Rotation paths and how fast each direction turns (degrees a step)
Each turn is a multiple of 5 degrees from 10 to 175, or 0.
Each row of a path follows its step; steps can be skipped.

step 0: [ 11  -5  -1   0 -18  -4  -4  -4  11  -5  14 -14 -18  18  -3  -7  11  12
   0   0  -5  -9  -3  11  -8   0   3  -5]
step 1: [  6 -20  -5  -8  -2  -2  -1  -2   9  -8  23  -4  11   0 -22   9  -2   3
  10  -2   4  14  -7  -1   2  -6  -6   6]
step 2: [-12 -10   8  -9   0   5   6   7   1  12   2  -1  -4  30  -2   5 -13  12
  -8  -4   9   5  -4   6  -4   3  -9  11]
step 3: [  8   6   3 -17  -3   0   0   4  -7  10   4   2  -1   8  -1  10  17   1
  10 -19   7   2   4   9  20   1   9  15]
step 4: [ -3  12 -14 -22   7 -17  10   7   6   7 -11  -9   2   2   3  12 -12  -7
  -2 -11   1  11  -2 -13   0  -2  -3  -1]
step 5: [  9  15   3 -20  -9 -10 -12  -2   0  -7 -13   2  -6  22   9 -16   8  -1
  -3   2  -1  -4  -2  -3   2  -4  -6  -5]
step 6: [ 21 -12  -3  -4  -2 -19  -3  -2  11   0  -8  -5  -3  -6  -7  10  15 -13
   8  13  -1   8   0   3   4  -5 -13  -6]
step 7: [-14 -19  12  -3  -2  -8   4   3   7  -9 -14  13  12  14   1  -3  -2   4
  -2   8  -5  19   3  -3  -3  -5 -12  -9]
step 8: [ -4  -4  23   0  -3   9  -4  -3   4   8 -15  10  -6   7   1  19  14   6
  13   6   8  -9  11   9   4  -7   5   0]
step 9: [-13 -11  -1  -7   1   0   8   7   7  -1  -2   5  -8 -12  11  19   6  -9
   7 -13  -7  12   4 -12  -1  -2  19  -8]
Directions:
[-2 -4 -4 -3  5  3 -1  2  3 -2 -1 -1 -2 -7  2  3 -6 -4 -4  0 -1 12  0 -2
 -5  3 -4  2]
140
[-7  0  3 -1 -2 -8 -5  2 -3  2  7 -3  0 -1  3 -1 -1 -4  4  0  7 -1 -3  0
 -3  5  1  8]
40
[ 0  7 -1  0  0  1  6  3 -7  0  0  5 -8  0  4  4 -4 -3  1 -4 -3 -2 -1 -6
  4 -5  2  6]
60

step 0: [ -1  19   7  10 -10  -1  -3   1  -8  -4  -4  -8   2  -7 -13  -6   5  -2
   7  -4 -20  12   4   1  18 -11 -22  -2]
step 1: [-10   3  -1   6   3 -13   4  16 -14   9  -5  -3   3 -11   3  10   9 -22
 -20 -11   6  -2   1  -9  -4  -9 -14   5]
step 2: [ 20   5  -2 -10  10   2 -14  -3  -4  -9  14  12   4  -4   0  -4  -3 -12
 -10  17   7  -4  13 -12  -7 -16  -9   9]
step 3: [ 13  18  10  13 -14  -6 -12  -5   4  -3 -12   0  -7   0   4 -10  17  -7
  -2   7  11   6   0  12  -2 -12  18   6]
step 4: [ -8   1   3 -15  -2  -8  11  -2   8   2   2  -9 -14 -18  -5  -9  14   5
 -18  12 -12   9 -14   7  -1  -6  -4  14]
step 5: [  5 -17  -5 -13   6 -23  -1   9  17   1  -3  11   2 -15  -8   1   1  -7
   8  -4  14 -10  -6   3 -13   1   3   9]
step 6: [ 17  -7   1   1 -13  -8   6 -11   6 -15   9  12  -4  14 -13  -9  -6   8
  -5   0  -8 -19  11  15  -3   2   7   4]
step 7: [ -4  -6   6  11  -2 -15  11 -13  -6  -6  -8   3 -13   7   7   1  11  14
   4   0  10  11  -4  21   8  17 -13   0]
step 8: [-24 -11 -20  -6  16   2  10   8  -8   0  -2  15   4   3   9  -7   8   5
   0   7 -11 -11  -3   3  -1  12  -3  13]
step 9: [ -5   3  -6  10   3  -3 -20   7   1 -14  -5  13  24   0 -13   6 -11  21
  16   3   3  -6   4   2  -1   3  -5   1]
Directions:
[ 0  0 -5 -6 -4 -2  5 -4 -3  6 -8 -1  7 -5  2 -4  7  4  1  0 -3  1  2 -1
  2 -2 -1 -3]
95
[ 1 -1  0  6 -1  4 -9  2 -4  3  1  2  4 -3  6  1 -1 -1 -4 -5 -4  6  1 -3
  1 -9 -3  3]
35
[-4 -1  6  5 -6  1  2 -1  3 -4 -3 -4 -2  1 -2  1  3  2 -7  0  1  1  0  3
 12 -3  0 -4]
110
[ -4  -1  -3   5  -2  -4  -1  -4  -1   4  -2   5  -1   0  -1   3   3 -10
   7  -4   4   0  -5   0   4   0   7   1]
160
[ 6 -3  0  4 -2 -1  7 -2 -4  3  8 -1  3  4  3 -3  2 -4 -1 -4  6 -5  2  1
  1 -1 -9 -2]
70

step 0: [  1  -8   9  14   4  -9   0   1  18  -7 -14  -7  -3 -11  -3   3 -15  14
   2   1   4   0 -11  11  -6   9 -20 -14]
step 1: [  1  10   5  -1   1 -17   3   0  -6   8  12   9   1   9  -4  -7   0   4
   2 -14  -2  13 -11 -22  26   0  -8   4]
step 2: [ -2  -1   3 -13 -18   2  -7   8  -6  17  -2 -16   1   4 -10 -10  15  -2
  -9  -3  11  -7   1  -2 -20   8   0 -16]
step 3: [ -1  -9   0   7 -19   6   8  -3   5 -20  -4   4  -6   7  17  -9 -24   6
   8   8   5  -9  -9 -12  -2  -2  -1  -4]
step 4: [-12  17  -7  -9  10  -5   1  21   4  -5  19  14   6   2  -2  -1  -2 -21
  -8  -8  12  -5   1   0   8  -2   2   3]
step 5: [  1  -6  -4   4   1  18  -5 -16  -7  -2  -7 -19   1 -17  -1  -3  11 -18
   7  -3  18   5  -1   5  -1 -10   0 -15]
step 6: [  9  12 -12   5  10  -3  22   1   0   1  -4  -3 -10 -17  11   1 -15   8
  11  -7 -12 -14  -8  -8  -5   5  -7   9]
step 7: [-10  22   7  -9   8   4  -6  -3  -6  11  -7  10   0   9  -4 -16  -5 -15
  -4  -8 -16  17   1  12   4   4   9  -6]
step 8: [ -3 -16 -16  -2  -2   5   2  -5 -28   6  -4 -13 -15   2  -1   6  -1  11
  -5  10  11   5   6   1  -3   1  17   1]
step 9: [ 15   3 -13 -13  -7   2   3   5  11 -11  11   7   5   1  18  -4  -3   4
   1  14 -21  -1  -1  12 -12  -7  -2  15]
Directions:
[ 1  7  1  5  2  7 -7  0  3 -1 -3  0  0 -1  3 11  0 -5  5 -3  4 -4 -1 -1
  2  1  0  3]
55
[ 6  5  3 -2  1  3  6  1  9 -3  2  5 -3  2  2 -1 -7  5 -2 -5  0  2  4  3
  5  3  0 -2]
120

step 0: [  7  17  10  -1  -5   7   9   3  -7   0   5   3 -11  -7 -21 -13  14 -12
  11   4   4  17  -1  10 -10   9  -3  -6]
step 1: [ -4  -4   5   1   5 -17   4  -7  -8  -5  -2  13  19  -3  -3  19  -1 -14
   8   0  -1   9   3  -9  10   9 -13 -17]
step 2: [ 22  -3   0   4  -4   9  16  -4 -17  -6  -5  -1  -9  16  -8  13  -5   5
   1   8  12   4 -18  -4  -1   9   3   3]
step 3: [ -7  -5 -10   7  18 -13   8  -1  13  12   8   4   0   0   2  27   0  -1
  -8   8  -4  -4   0   7  -4  15  13   5]
step 4: [  3  14 -11   5  13  15   2   5  -1   0  -6 -17 -10  -8 -15  -5  11   6
  -3  19  15  13   8   8  -3   7  -4  -2]
step 5: [ -9   8  -7 -10  -1 -21   0  -8  -7   7  -5   0   4 -16 -14  15   3  -3
   2 -11  -6  17  11   4  17  -2   1  -2]
step 6: [ 10   3 -23   9 -16  15   4  12 -19 -11  -4   0  -4   7  -7  10  -9  -5
   6   0   9  -1  -1  -3  13  -4  -3  -7]
step 7: [ -8  -5  -1   5  -7 -15  14   8  11  13  18  -6  -9  10  -6  17 -10  -9
  16  -3  -8   1  -5   6   3   4   9   9]
step 8: [  5   1  -9  18   9  13   9   4  13  16  -5 -17   2   7   0  -7  -2 -11
   1   8  13   1  10  -7   1  10 -13 -11]
step 9: [  5  13   9 -20 -10 -14   2  -7   5  17  -9 -17   1   1  -1   7  -5   6
  -4   0 -10  20   6   0   5  13  -3   1]
Directions:
[ 4  2 -2 -2  0  1 -1 -4 -8  0  4  3  3  4  6  5  0 -2  6 -1  1  3  6  1
 -3 -7 -5  6]
80
[ 7  1 -1 -5 -2  3  5 -9  2  2 -2  2  2  0  0  2  1  5 -2 -5  2 -2  3 -8
  8 -2  5 -2]
100

step 0: [  9  -3 -11   0   4  25   1 -10  -6   1   2  18  14   3  -8   6  15   1
   1  18   1  11   0   1   3 -11  10   4]
step 1: [ 13   9 -19  -3  -8   8   1   4  -7  -7  13  10 -10 -15  12  -3   0   5
   6  15   3  14   2   5   6  -9   8  16]
step 2: [  8  11 -16 -11   0   2   7   1   2  -8  26  -4  -4  -2   6  13  -3  16
  14   5 -10  -3  -1  10  -6  13  -1   0]
step 3: [  8 -11   6   4   2  -1  16 -16  -6 -10  19  -9  11   0   4  -3   4   7
   5  20  -8 -15   1   8   1  13   2   0]
step 4: [  2  -3  -9   9  20  -6  25 -13 -12  -4   0   3   3  -5   1   1   8  -7
   8  18   2   4   9 -14   0   4   7  -7]
step 5: [  8   0 -23  14  -4  -7   7   4  -8  -4  -1  -2  -3   2   2  10  13 -10
  15   4   3  -6  21   1  -2 -13  14   2]
step 6: [ -7  12  -6  -5 -14   5   1  -3  -1  -2  10  14   1  13   1  11  28   0
   8  10  -9  -4   9  11  -6  -7   6  -4]
step 7: [  2   2  -6 -12  -9  -6  -4 -15  -1  -2  22  19  -1   7   6 -18   3   3
  -3  22   5  -2   2   5  -1  -5  11  -1]
step 8: [ 23  15  -5   1   9 -14  12  -8   2  -9  16  21  -8   1   2   2 -13   8
   7   7   7  -5  -3  -3  -1  -4   1  -7]
step 9: [ 12  14  -5  26  10  -3   8   1  -7  -4  16  -1   7   4   2  -2   2   6
   7  -2  -4 -26   0   0  -7   1   1   8]
Directions:
[ -3  -1  -5   0  -1   3  -2   8   3   0   2   1  -2   2   6   1   5   0
   0  -5  -6 -10   1   3   3   5  -6  -2]
100
[-4 -2 -3  6  0 -1  6 -6 -2  4 -4 -5 -3 -1 -5  3 -5 -1 -3  3 -4 -7  4 -5
 -2  1 -6  1]
60
[ 6 -8  1  0  7  2  2 -4  3 -1 -3  8  3  1 -1 -2 -5 -3 -1  0  2 -5  0  0
  8  1 -1 -6]
85

step 0: [ 12  12  -4  -9  16 -18   0 -19 -14   7   3  -7 -12   3   9   1 -13  -8
  -4  -7  -8 -14   3 -15   2  15   1   6]
step 1: [ 12   1   4  20  -6 -15  -4   4  -3   3   1   3  -1 -25   8   5   9  -3
  -2   8  28  -2 -13  -1  -6  -9   5   5]
step 2: [ -2   9 -21 -17  -4  12 -17   3  13 -10  22   7  -3   7  17  -3   2   7
 -11  -5   6   3   1  -2   2  -5   9   6]
step 3: [  6   1 -14  -6   2   5  11  -7 -24  18   9   0 -11 -18   3  -2   0 -12
   3   5 -10   0   7 -13  13  -2  -7 -16]
step 4: [ 28 -13   5   7 -12  -3   2   9   8   7   3  20  18  -1   8  -7  -4  -8
   5   5   2   2 -19  -2   0   4  -1  12]
step 5: [ -9   4 -25   1   3  14 -14   9  -6 -17   7   5  11  -3  -6   9 -17  -9
   8  -2   4  -7  15   3   2   6  10  11]
step 6: [ 13  -4  -9   9  17  -4  -7  -1  -8  12  -6 -13  -9   7  14   4  -5 -14
  -3  15 -15   8  -3  -1   0   4  11 -23]
step 7: [ 10 -22   5  19  11   4   3  11   0  -2   0   6   5   3   2   2  -2  -3
 -14 -13  16   1  -8 -16   6 -18  -5  13]
step 8: [  5  13  -7  -9  20  12 -13 -12  -7  -8  10   6  10   4  -4  -2  17 -14
  -7 -13   5  -2   9  13  -4  12   8   5]
step 9: [ 17   0 -13  14  -6  -5  -4 -15  -2   8 -14 -23   6 -14  16  -8   3   4
  -2   0   1   1  14  -9   6   3  -8 -12]
Directions:
[  0   7  -1   4   2  -6  -4   6  -4  -1   0  -1  -4   5  -6  -1   2  -1
 -11   0   2   0  -2  -4  -3  -4   2   0]
60
[ -4   4  -2   0  -1   0  -4   2   4   5   0  -7  -1  -2   5   3  -1  -3
  -3  -4 -12   0   4  -3   2   2  -5  -4]
115
[-5  0 -4 -3  1  0 -7 -5 -7  0 -2  6  2  2  1  1 -5  3  1 -6 -1  3 -5  0
 -6 -4 -6  2]
135
[-2 -1 -3  1  1 -5  5 -8  0  8 -1 -7  3  2 -3 -5 -4 -4  1  3  1  2 -6 -5
  3 -4  2  0]
120
